Mevi: [-14.2   4.2  11.4 -13.0 -21.5  23.1  12.4  15.9 -59.9   7.4 -23.7  16.8
  -3.8  10.4  42.3 -11.1   2.2 -28.8 -34.5  13.0  14.9 -46.0 -29.7 -26.5
   3.1 -20.5 -29.5  27.9 -60.7   2.7 -25.5 -23.9  50.0 -25.9  34.2 -28.4
  -7.6   7.8   7.5  26.2  22.5  -6.7 -18.7  -4.5 -31.3  -9.3 -17.9   6.6]
vira: [ 66.9  35.3  -9.2  11.8  -0.8 -20.4 -53.6  15.3  33.8   1.1  47.7  24.8
 -36.9 -27.3 -40.8 -25.0   5.7  -8.5  38.5  -9.7 -21.5  80.7  43.0  -2.7
  40.8  22.9   3.1 -21.9  45.4  20.6  19.0   8.1 -18.2  18.0 -47.5  37.1
 -24.7 -20.6 -11.2  -9.4   8.8 -33.2  51.1  19.8  30.0  27.4  18.5  12.9]
vogev: [ 45.4  20.6  19.2   8.1 -18.2  18.0 -47.5  37.1 -59.9   7.4 -23.7  16.8
  -3.8  10.4  42.3 -11.1   2.2 -28.8 -34.5  13.0  14.9 -46.0 -29.7 -26.5
   3.1 -20.5 -29.5  27.9 -60.7   2.7 -25.5 -23.9  50.0 -25.9  34.2 -28.4
  -7.6   7.8   7.5  26.2  22.5  34.0 -24.6 -22.2  -9.6 -32.4   2.3  46.1]
then: [ 45.4  20.6  19.0   8.1 -18.2  18.0 -47.5  37.1] | [-24.7]
then: [-21.5  23.1  12.4  15.9] | [-59.9]
which: [-14.2   4.2  11.4 -13.0 -21.5  23.1  12.4  15.9 -59.9   7.4 -23.7  16.8
  -3.8  10.4  42.3 -11.1   2.2 -28.8 -34.5  13.0  14.9 -46.0 -29.7 -26.5
   3.1 -20.5 -29.5  27.9 -60.7   2.7 -25.5 -23.9  50.0 -25.9  34.2 -28.4
  -7.6   7.8   7.5  26.2  22.5  -6.7 -18.7  -4.5 -31.3  -9.3 -17.9   6.6] | Mevi
where: [-9.3] | Mevi, 45

beno: [ 36.8 -81.2  24.3 -24.3  39.8]
Finiv: [-1.8  3.9 -1.2  1.2  9.0]
rad: [ 13.5 -29.8   8.9  -8.9  14.6]
kip: [ 3.1 -6.8  2.0 -2.0  3.3]
which: [-1.8  3.9] | Finiv
then: [ 24.3 -24.3] | [39.8]
after: [8.9] | [-8.9]

Lebap: [ 12.9  74.2 -30.2  58.4  14.1  42.5  27.5 -44.3]
deget: [ -7.5 -13.3 -35.2  -1.0   6.7 -20.6  -0.7  23.0]
nog: [ 26.2  -6.3  81.0 -12.7  -2.8  12.1 -18.5 -30.2]
rofa: [-16.9 -54.7  -7.5 -38.3  -7.1 -58.8 -15.5  44.7]
vak: [ 12.9  74.2 -30.2  58.4  14.1  71.1  27.5 -44.3]
lan: [ -7.5 -13.3 -35.2  -1.0   6.7 -20.6 -11.2  -9.7]
Noze: [ 28.4  21.6   2.9  28.3  23.3  26.9  -3.9 -23.9]
lede: [ 33.7   8.2 -17.0  30.3  36.8  11.0 -11.2  20.0]
which: [-17.0  30.3] | lede
which: [ -7.5 -13.3 -35.2  -1.0   6.7 -20.6 -11.2  -9.7] | lan
where: [28.3] | Noze, 3
which: [ 74.2 -30.2  58.4  14.1  42.5  27.5] | Lebap

gakup: [-0.9  0.3  1.0 -1.0  1.3 -0.8  0.3  0.3 -1.0 -5.8  4.0 -1.2  1.2  0.4
  2.1 -1.3 -0.3  1.4 -0.4  3.9  1.4]
tode: [ -3.7   8.0 -42.7   8.0   4.8 -11.6  -1.9   0.9  -2.4   4.1  -0.6   2.1
   0.7  -6.3  -3.1   0.8   0.7  -2.5   0.1  -4.0  -1.8]
Ziv: [ -0.1 -36.0  44.3 -45.6  26.3 -27.1 -35.3  38.8   2.2  -9.1   3.3   1.5
  45.7   8.2 -17.2 -40.6  38.6   4.0 -44.0   7.0  -0.2]
dudo: [-83.4   0.2   8.5   1.7   7.1  14.4   8.1   7.0  17.5  17.4   7.3  -3.6
   8.0 -42.7   8.0   4.8 -11.6  61.0  10.1 -10.8  74.1]
after: [-0.1] | [-36.0]
where: [17.5] | dudo, 8
which: [ -3.6   8.0 -42.7   8.0   4.8 -11.6] | dudo

Vomos: [-28.4  35.1  27.3 -27.7  73.8  37.6 -48.3 -42.5  45.9  -2.8]
Likir: [ 35.1  27.3 -27.7  73.8 -28.4 -14.0  81.8  20.5 -43.2  -2.8]
neges: [-13.9  12.6  10.2  29.0 -70.3  -1.2 -19.4  62.5 -61.0 -47.7]
beb: [-42.9  28.0 -57.8   7.8 -34.3  11.7  24.0 -63.5 -25.4  53.3]
Lif: [-28.4  23.9  27.3  27.4  73.8  37.6 -48.3 -42.5  45.9  -2.8]
Doled: [-57.4  23.9  44.3 -13.5  37.8  37.6  -5.0 -84.5 -25.4 -14.0]
nuga: [-13.9 -43.5 -74.8   0.7   1.7  11.7 -19.4 -42.5  63.7  53.3]
koduf: [-53.0  82.0  20.5  14.9 -34.3 -40.1   9.5  83.5  28.1   8.4]
then: [-14.0  81.8  20.5] | [-43.2]
where: [-74.8] | nuga, 2
where: [28.1] | koduf, 8
then: [-28.4  35.1  27.3 -27.7  73.8] | [37.6]
then: [ -5.0 -84.5 -25.4] | [-14.0]
which: [ 35.1  27.3 -27.7  73.8  37.6 -48.3 -42.5  45.9  -2.8] | Vomos
where: [-84.5] | Doled, 7

